The rows of M fall into 4 groups, and each row is roughly a mix of its group's hidden directions; some rows fit no group.
M:
[[ -9 -27   2 -15 -35 -19  35   0  -7  25]
 [ -5  15  22  32 -44 -14  14   1   8  20]
 [  1 -15 -18   9  -9 -23 -10  15  14 -53]
 [-12 -30 -31   2  16  -9   2  32   3  34]
 [  9  -4  26  36 -14  34 -20  -8  25  -4]
 [-23 -13 -28  -1 -28  -3   4  -1  22 -42]
 [-22  34 -18  11   1 -13 -24 -10  27 -31]
 [ 26 -32 -36   1  -9 -32  -2   0  20  -3]
 [-35   4  25  26 -10   7 -29 -26   4  18]
 [-15  -2  -5  15 -40  -9  11   4  34  33]
 [-38 -34   1  -3  27 -23  13   0 -21   9]
 [  9  37  26  -9 -13   1   9 -27  -7 -35]
 [ -5   7 -12 -56  27  21   1   3  -8   0]
 [  0  31 -23 -20  -8  -5  16  -7 -24 -41]
 [-22  18 -22  -7 -20 -18 -35  21  17  24]
 [-19   2 -16  34  14  35  16  -4 -18 -27]
 [  9  38  43  -1  -8   0  15 -20   7 -19]
 [ 37  -8 -12   1   0  34  19 -10  36   3]
 [ 10 -34 -28  35  -9  16 -22  16   8  13]
 [  9  -4  38 -30 -40   7 -15 -12   7   9]
 [ -3  -2 -28  35  10   3  40  20  17 -11]
 [ 18  26   5 -17 -37   1 -21   6  28 -25]
 [ 12   0 -13  37   3  21  -9  25 -11 -40]
 [-16  -8 -35  25  27  24   3  -1 -10 -30]
 [  4  19  18  29   4  11  -7  -3 -34 -41]
 [-15 -23  14 -46  17 -28   4   5 -10  15]
 [-36  12  18   2 -22 -27  16 -18  15 -29]
 [  0   0  23 -39  15  -3  -1 -15  -5  45]
 [-28  18  50  -4  12   4  -3   1 -16 -23]
 [ -2 -25 -12   7  15  -3  -2 -41 -32 -27]
 [ 19   8  20   3 -18  25  25 -26  33  20]
 [ 13 -19  19  -7  18 -45  19 -26   7  13]
 [ -4 -19   0 -25  10   5  49   6 -21 -22]
 [ 12 -13 -40  -7  21 -17  -7   0 -16 -39]
 [ 27   1  -6  13   0  28  21 -14  28 -37]
 [ -3 -27  -5  -7 -46  15 -16  -1  24 -24]
 [-31  -3 -13  16 -15 -28 -23  31 -21  13]
 [  4  16  25   8   2  16  18 -23   9 -49]
 [-19 -30 -27 -10  29 -11   2  -5 -36  11]
 [  1  15 -12  18  34 -26   3   5 -25  37]
 [-25 -16  -5  16  27   8  15  30   1  38]
 [ 11  25   7 -16 -20   6  42  14  -7  33]
 [ -7  47  26 -13  19 -22  11 -16  -1  15]
 [ 10  19 -13  23  53   5 -16   8 -16   1]
 [-31 -16 -23   8   3 -11  -7  10   5 -50]
 [-26   6  -5 -30 -36 -28   4 -12   4 -25]
 [ 18  18  38 -18  13  -5  -8  -7 -24  35]
 [  1 -43 -31  19 -22  17 -10  15   9 -13]
 [ 27 -15  -7 -30  43  25   0   4   5 -13]
 [-16   1   2  32 -34  11  12  19  39  -1]
 [ 27  -7  23   8  10   8 -10   5 -18  50]
 [  0  18 -36 -23 -27  14 -23  25  -9 -15]
 [  5  -8  31 -29 -39  19  -8 -11  18 -16]
 [ 38  -6 -24 -17  21  -2  -9 -18 -29  20]
 [  1 -33  -7  27  -2 -42  15  16  -2 -20]
 [  3  22  -3  14  10 -14  50 -10   3 -30]
 [-15  -5 -11   0 -12  41 -42  18 -12   9]
 [-53 -26  -7   7  14 -20   9   3 -12 -13]
 [-22  -7 -29 -19   2 -22  21   3 -22 -37]
 [  9  25  11  26  43  25  12   0  20  -1]
 [ -3 -14 -39   2   0  -7   5  43  18  23]
 [  8   2  18 -15  19   7 -20   7 -34  43]
 [ 13  -5 -16  37  23  -3 -14  12 -10  42]
 [ 14  -7   2 -27  12  15  26 -23  42 -16]
 [-15  32 -18  21  26 -35   7  -3  -4  23]
 [  3  21 -13  27 -38   4   3  12  19 -35]
 [ 12   1 -11  40  21  -3 -12   9  -1  45]
 [ -1   4 -24 -16   7  16 -27   2  14 -50]
 [ 18 -26  18   6  21 -22  11  -6 -17  42]
 [-14 -15 -17 -25 -33 -36 -12  -1 -26   1]
 [-28   2  16 -35  -5 -33  12 -27  13  14]
 [  4 -36 -41  32  -2  16 -11   7   8  -9]
 [ 23   9   0 -37 -12 -46   5 -15   3  -9]
 [  1  21   1  42 -31 -10   3 -18 -19 -23]
 [ -5  13  19 -20 -13 -18  24 -48  15  -1]
 [ -7   6 -10  25   1  26   1  -1  45 -32]
 [  6 -17 -50 -26  -4 -27  -5  12 -11  -2]
 [ 12  28  29  21  -8   8  22 -22  14 -33]
 [ 33  10 -20  17  -7  -3  11 -37 -14 -31]
 [-34  -7  -2  -3   5 -22 -26  37 -22  15]
 [ 18  -5  12  20 -38 -39  15  16  12  -6]
 [-10  30 -16 -33  -1  38 -13   0   9 -22]
 [-19 -12 -36  19  -9   6   6   5  27 -38]
 [-21  -5 -36  13 -22 -44  -7   4  -9  -8]
 [-36 -29  -8  16  31  -9  18  -2 -25   9]
 [-11  42  39  10   4  20  23  -3  -1 -10]
 [ 17  -4  29 -22   5 -39   3 -37  -3   1]
 [  9  10  11  26   9  22  13 -16 -16  48]
 [ -4 -28 -33   1  -5 -28  -3  13 -37  18]
 [  7 -18  20 -25  33  -5  -8 -15 -15  40]
 [-21  20 -13 -38   7  -2  -1   2 -44  -6]
 [  2   7  23 -24 -18  24 -16 -10  19 -41]
 [-50   3  20 -12  -9 -33  -8  11  -4   9]
 [ 23  -7 -36 -16  -6 -25  15 -39   7   0]
 [  2  10   7 -34  -1 -14 -11 -34 -36 -21]
 [ -1   8   1 -24   3 -37 -14  -2 -44  20]
 [ 17  11  21  20 -43 -24  19   9   9  18]
 [-30  -3 -20 -12  13  25 -16   7 -44   2]
 [ 35  15  12 -20 -36 -21  14  19  15   1]
 [ -4  -7 -21  53  -5   2  -3   1   5 -34]
 [-17  39   2  17  -8 -10 -10 -15  44  -3]
 [  0  -3 -10   4 -26  36 -45  20   7   6]
 [ 41  -9   5 -23   3 -15  14  -1  36  23]
 [-33   8  35  21 -16  16   1  29  19  -2]
 [-21   8  14 -39  -7  -8  31  11 -11  31]
 [-19  20  29 -11  -9 -23  15 -40  -4 -19]
 [ -3   9  43 -19  12 -22   9   4  10  38]
 [  6  -9   7  54 -25 -25  16   5   2   2]
 [-33 -11  -1 -15   9 -14  42  13 -23  21]
 [ 36  10 -11  -8 -28 -13   3  21  20 -35]]
Each list below has one row that fits no group; the rest each fit one group, if only roughly. Name that row.
    Z816: [ -8  43   5 -12  37 -11   1 -10 -15 -24]
    Z26: [ 16 -33 -21   7 -25  10 -43   4  10   3]
    Z928: [  1 -16  17 -38  10 -27 -15 -26 -24  15]
    Z748: [ 9 -1 20  7 -9 34  0 25 12 45]
    Z707: [-14 -16  -2 -17  23 -36  25  16   1  33]
    Z885: [-25 -23 -36   9 -32 -14  16   3  18 -11]
    Z511: [ 24   1  -9 -29  39  30 -21 -13  -6   5]
    Z43: [-11 -10  10  35   8 -15 -15  11 -49  -3]
    Z725: [-23 -28 -22 -11  32 -10  18  19 -18 -22]
    Z645: [ 24  16  37  -8 -25   0 -23 -23  22  -7]

Z43
    Z410: [ -3 -40 -15  17   1  18 -39  11   2  21]
    Z449: [  2   6  10 -51  -6 -29 -18   1 -15  20]
    Z859: [ 24  -6 -34  13   9 -14 -24  10 -38  15]
    Z623: [ 20 -33   2  11 -27  21 -37   8   1  18]
    Z583: [ -7  21  19  38 -19  21 -13 -24   5  25]
    Z818: [ 18  26   3 -53 -15  12  -6  11  12  -8]
    Z792: [-20 -33 -10 -38  19  -7  29  -6 -11 -11]
    Z232: [ -7  17  31 -38 -33 -11  -5 -22   1  -9]
    Z557: [-38  -6   2   0 -28 -33  23  19   3 -16]
    Z561: [ -3   5  19 -11 -20  10  21 -14  51  17]
    Z13: [ -6 -31 -31   2  28 -33  21  -5 -10   9]

Z792
    Z663: [ 42   4 -30  18  16  20   5  11   1 -27]
    Z772: [ -7  29   8   4  23  13  17  -7  33 -38]
    Z283: [ 30  17   9  36 -32  -2 -22  -7  19  -8]
    Z769: [ 13 -21 -31   2   4 -36  24  21  22  13]
    Z822: [-10 -16  11   1  -3 -45  39 -13   0  18]
    Z226: [-19  32   3 -43 -25   8  10  12  16  -7]
    Z228: [ 32 -15 -11 -38  29  12   4 -13   9  23]
    Z765: [  7  -3 -19  44   3  19 -29   5  30   7]
    Z133: [-29 -19   9  41  17  -6  -3 -20 -17  23]
    Z590: [-12 -40 -37   9 -11  -4  31  14  -3  -9]
    Z830: [-16 -27 -38  17 -29 -25   6   9   2  15]

Z822
    Z109: [ 21  11  -6   8  16   7   8 -25 -19 -50]
    Z990: [ 11 -15 -50  -3  -4 -27  15  22  16   2]
    Z536: [ 24   3   8  30 -26  -5 -32  -7  26 -23]
    Z28: [ -4  -9 -33 -22 -15 -37   9 -22  15  22]
    Z325: [ -3   0 -18 -22  35  19  34   7 -28  14]
    Z848: [-10  14   1  19 -11 -20   8 -21 -13 -52]
    Z868: [ 13  40  36 -14  28   0 -13 -11 -10   9]
    Z941: [ 19  21  10 -39   1  36   0 -26  -2  15]
    Z11: [-22  -5 -14  35 -22 -17  29  19  -2 -25]
    Z154: [ -5  33  -4  -4  36   5  -2  -2   4 -46]
    Z786: [ 16  20  30  -9  45  11  17  -2 -20  11]
    Z584: [  2  52  20 -26 -21   8  10  11   5  -5]
    Z705: [-16   7  25 -11  13  11  12  -4  17 -52]

Z941
    Z968: [  3  -5 -33 -16   6 -43 -11 -13 -31   8]
    Z916: [  8  -9  24 -47 -16   1 -13  -4 -30 -15]
    Z235: [-11  12 -33   6  26  -2 -20   5  -4 -45]
    Z108: [ 35  -8 -35  18  25  14  13  11  -7 -23]
    Z155: [-12   4 -12  43  -9  16 -29 -12  13 -30]
    Z452: [-61  -2   7  14  -4  -7  15  -3 -11  11]
    Z982: [ 12  -6 -29  10  18 -11 -26  16 -43 -13]
    Z695: [ -7  12 -18  36  23  14  24   6  35 -14]
    Z173: [  4  12  15  46 -21 -16  -8  25   0 -26]
    Z879: [-10  18  36  17  -1  45 -17 -14  -7  -5]
    Z60: [ 49  -8 -14  -9  22  12 -26 -10   7 -19]
    Z421: [  3  12  -6 -41 -25 -12   3  21  17 -34]

Z173
    Z261: [  2  -7  -2   9 -29  23 -35  -4  34 -26]
    Z64: [  1 -12   4   3   1  39   4  29  45  -5]
    Z539: [ 37   0  27  -9   9   3 -26 -18   1  36]
    Z696: [-14  31  43  -7  14  -2  22  11  11  23]
    Z213: [-22 -10  29  27 -21 -26  27  -8  17  -8]
    Z897: [ 25  13  21  10  33  37 -26   3   7  -3]
    Z601: [ 11 -11   1   5 -13 -15 -30   3 -20  51]
    Z359: [-54  -8  -6  32   3   6  16  -6 -11   3]
    Z106: [  4  10  39 -22   2  19  21 -28  25  14]
    Z180: [ 25   9  33  -2 -19 -13  -2 -40  13 -21]
    Z238: [-11  24  27 -20  -5  21 -20 -23 -33 -15]
    Z287: [  1  -4  10 -62  13  -9 -16   4   4   7]

Z213
    Z200: [  3   3 -27   7   7 -23 -16   3 -37 -39]
    Z471: [ 11  -7 -24  40  -9  -6  39  18  -6 -14]
    Z151: [-17  -7  10  54 -19 -12 -19 -10  11 -10]
    Z223: [  2  10  10   9  -2  32 -28  -3  38 -32]
    Z882: [  2 -50 -29   1  18 -11 -11 -17 -19   1]
    Z817: [ -8 -44  -4  34  13  21 -18   0   5  21]
    Z578: [ 24  -1 -31  -3  21  -8 -18  -1 -46 -10]
    Z475: [-27 -11 -21 -23 -16 -37  24  -3 -22  -6]
    Z824: [-18   0 -34   8   2  11  42  23 -12 -21]
    Z394: [  8  20   7  53  -7  22  -8 -17   2  17]
    Z506: [-17   2 -20  17 -27   6 -15  -5  41 -29]
    Z315: [-10  12  -1  23  -7  49  -9 -14 -14 -29]
    Z20: [ 26   9  32  19  -2  10 -30 -10  36   6]
    Z562: [-14  23 -22 -13  32 -26 -12   1 -28 -22]
    Z497: [  8 -11 -21   5   4 -24 -34   9 -37  27]

Z20
    Z800: [-31  13 -25  10  -1 -36  32  -5  14 -13]
    Z841: [-29 -38 -16  24  14 -22  -7   1  -4 -25]
    Z230: [-16   3 -28  -2  13   5   1   3   8 -57]
    Z463: [ 14  28  30  12  -4 -14  31   7  36  -1]
    Z465: [ 42  15   8  34  -7  20  -7 -15   3  24]
    Z253: [ -4 -37 -30 -13   1   4 -38   0 -20  13]
    Z6: [ -5  -1  48 -17   7  -6 -18 -29 -22  13]
    Z600: [ -1  38  10  13  -5  18  39   5   7 -29]
    Z723: [-25   5  -7  -3  34 -12  42   6 -27   6]
    Z580: [-19 -20  29 -15  -4 -46 -18  -9   5  11]
    Z498: [-26 -22 -15  37  26  17   8  12  24  10]
    Z690: [ 10 -15   7 -38  -1 -21 -32 -26 -24   0]

Z498
    Z489: [-24  15  -5 -17  26  -8  34  29 -20  17]
    Z388: [ 12 -20 -44  10  14   1 -19  33 -12 -11]
    Z541: [ 12 -30   4  19 -31  18   9   3  27  32]
    Z869: [-10 -40   2  -8  16  -4 -27 -20 -32  17]
    Z542: [ 20 -39   7 -13 -40 -15  10  -1  11  19]
    Z56: [ -9 -19 -48  -6   0 -32  -6  14   8 -20]
    Z672: [ 38 -15  14 -20   3 -17 -38 -11  18  -5]
    Z589: [ 52 -15  17   9  -5 -28   0   2   4  20]
    Z460: [  2  11  21 -43  14   1   2  -6 -28 -33]
    Z793: [ -2   7  16   9 -25  40 -40  -8  -7 -16]
    Z935: [ -7  10  30 -16 -10   5  25 -23  44   6]
    Z430: [ -9  26  25  -1 -18  38 -27  21   7  12]
    Z739: [ -6 -21  22  -9   3   4 -30  13   8  48]
    Z413: [ -9  -1  -7 -49  -6 -20  26  27  -1 -12]

Z542
    Z828: [ 39  -9   4 -41  15  -8 -23   4  17 -13]
    Z855: [-25  11  10  39  21  -6 -32 -15   2 -22]
    Z626: [ -1 -25 -27  25  12 -12  30  15 -15  31]
    Z120: [  3  23  16 -35  33 -10   9  -7 -28 -20]
    Z101: [ 27 -36  10  17  11 -36 -25  -3   6  -5]
    Z680: [-30 -12  13  52 -15 -13   4 -11  -2   8]
    Z408: [-19 -44  -2  21  16 -36  -9  -2  -3 -14]
    Z191: [ -3  -7 -24  50  -6  -7  30   9  -9 -16]
    Z925: [-23  -6  10  18   0  19   0  40  28 -28]
    Z632: [ 25  19  41   1  18  21 -25 -11   8  17]

Z855
    Z682: [ 10 -19 -37  21   9   8 -11  32   7 -31]
    Z303: [ 16   7 -11 -46   1   6 -24   7  16 -34]
    Z491: [ 29   7  20  21 -20   2  40 -23  16   4]
    Z424: [  2  12  54  -5  -5   6 -16  -2  18  28]
    Z386: [ 8  0  1 44  1 17 -7  1 36 31]
    Z134: [ -5  -3 -31  24  42  11   6  14 -15 -25]
    Z760: [-24 -29 -14  43  10 -20   6   3  -7 -22]
    Z502: [ 21 -14   7 -17  -8  12 -52   4 -25  -9]
    Z249: [ 15 -13 -45  18  -6  -5 -22  30  -8  17]
    Z32: [ 15 -14  11 -32 -10  25 -22   5 -11 -40]
    Z268: [ -6  35  13 -29 -20  23 -30   3 -19  -9]
    Z888: [ 16 -21  -6  19  21  -1  16  13 -17  48]
    Z956: [ 45 -11 -29  -8  28  22  -7   0 -13  -4]
    Z398: [  9  -2   9  10 -19  35 -34 -26  -4 -29]

Z491
